Here are the same points, seen from different sides; a view may also be mirrored.
A view may leave some points out. In some views, one point has been moved. Which views, in the order they come, and which point in each? Write no view if no view has one.

Scene 1 (6 views)
A:
  k_398 [-15   6  16  12  -1   8  35 -21   0  -7]
  k_290 [-20   9   3  -6 -17  23  20 -11  -2  10]
  k_537 [-26   9 -12  26 -22   2  12 -34  16   7]
  k_11 [-16  11   5  -3 -16  21  23 -15   6  17]
  k_595 [-28  12  -4  17 -17   5   9 -22  12   3]
  k_817 [-25  16   0  15 -14   2  13 -30  18  10]
  k_141 [-13   7  20  12  -6  11  33 -17   1   0]
  k_234 [-25  15   4  -4 -18  23  17  -9   1  19]
  k_275 [-32  10 -13  28 -18   5  17 -29  11   9]
  k_771 [-20   3  -4  24 -26   7  10 -25  12   4]
  k_611 [-16   7  15  20  -2   7  33 -19   1   3]
  k_9 [-20   9   7  -5 -13  25  17 -15  -8  17]
B:
  k_11 [-16 -38  20 -33  -2  11  32 -17  10  41]
  k_9 [-11 -33  19 -35 -14  16  33 -20  13  47]
  k_611 [-25 -30  -2 -15  -2  15  28 -10  -6  42]
  k_141 [-26 -31   4 -20   0  16  29 -16  -8  46]
  k_771 [-18 -26  -3 -39  -7   6   8 -12   7  21]
  k_290 [-17 -34  22 -36  -9  14  33 -24  10  41]
  k_275 [-19 -24   1 -27 -14   1  14  -3   9  13]
  k_595 [-16 -21   6 -25  -7   4  14 -17  11  19]
  k_537 [-15 -25   1 -30 -10  -2   7  -5   7  13]
  k_817 [-12 -26   9 -19   0   1  11 -10   9  22]
  k_398 [-26 -28   3 -16  -3  11  29 -17 -16  43]
C:
  k_11 [-12 -27 -11 -28  10  15 -11  11  21  53]
  k_611 [-33 -40 -16 -24   6   2 -13   1  31  37]
  k_234 [ -4 -29 -14 -29  13  22 -10   6  16  50]
  k_595 [-10 -48 -21 -35  -7   1 -11  10   6  39]
  k_275 [ -9 -44 -32 -26 -11  -8  -7  12   9  36]
  k_817 [-12 -45 -15 -34 -11   1  -2  14  13  37]
  k_141 [-35 -34  -9 -25   8   6 -16   0  28  40]
  k_771 [-13 -40 -23 -30 -15  -5 -21  10   8  44]
  k_9 [ -9 -31 -11 -22  14  17 -12   0  19  60]
  k_290 [-12 -30 -11 -27  15  17 -15   6  14  56]
  k_398 [-40 -38 -10 -26  10   0 -12   2  23  39]
  k_537 [ -8 -44 -26 -29 -16  -9  -7  15   5  39]
D:
  k_275 [  5  -4  -7  46  86   3   0  26 -40 -10]
  k_398 [  7  22  12  53  61 -19   0  28 -36 -25]
  k_771 [  8  -2  -3  42  83  -3   9  38 -41  -6]
  k_817 [  3  -1 -12  38  71  -2   1  31 -30 -14]
  k_595 [  5   2  -7  39  77  -5   2  28 -33  -3]
  k_611 [  6  18   5  54  61 -15   7  23 -42 -25]
  k_11 [ 13  12   6  20  61  -9   7  25 -42 -21]
  k_537 [  4  -6  -9  44  86   5   1  33 -35 -10]
  k_141 [ 10  19   9  47  59 -20   6  27 -42 -24]
  k_9 [ 22  14  10  19  63 -10  13  16 -39 -16]
  k_290 [ 17  15  10  18  65 -13   6  20 -41 -12]
E:
  k_611 [  9  17  16  32  23 -47 -18   5 -69  11]
  k_141 [ 10  13  16  35  30 -50 -19   1 -73   7]
  k_537 [ 33   7  41  35  12 -55 -23  28 -57  17]
  k_9 [ 30  -2  13  29  44 -61  -4  10 -74  12]
  k_290 [ 26  -7  17  34  45 -59 -10  12 -73   9]
  k_275 [ 27   5  34  32  13 -55 -22  29 -54  16]
  k_398 [  7  12  15  40  22 -51 -24   0 -74   9]
  k_771 [ 32  10  41  35  19 -52 -19  25 -62   4]
  k_11 [ 25   2  19  30  46 -55 -15  14 -74  16]
  k_817 [ 28   5  40  30  22 -51 -23  15 -63  23]
  k_234 [ 20  -8  23  21  45 -56 -10  17 -62  22]
F:
  k_141 [ -1  -2 -60   5  -5  16   6  34 -16 -14]
  k_11 [  8   9 -55  -5  -9   8  16  13 -16 -18]
  k_290 [  4  11 -46 -11 -12  11  14  14 -13 -16]
  k_234 [  8   6 -43  -7 -15   7  15   7 -14 -16]
  k_9 [  6  10 -45 -10  -8   9   5  12 -14 -19]
  k_771 [ -4  18 -70  11 -26  24   4   8 -16  -1]
  k_275 [ -4  11 -76   5 -34  11  -1   7 -18   5]
  k_537 [ -1  15 -80   6 -32  16   1   4 -17   3]
  k_817 [ 11   3 -74   6 -25  15   6   8 -12   0]
  k_398 [ -3  -1 -66   2  -8  16   4  41 -13 -10]
  k_595 [  5  10 -65   7 -31  17   5  11 -11   3]
Views that do not fit: E
  E moved: k_234
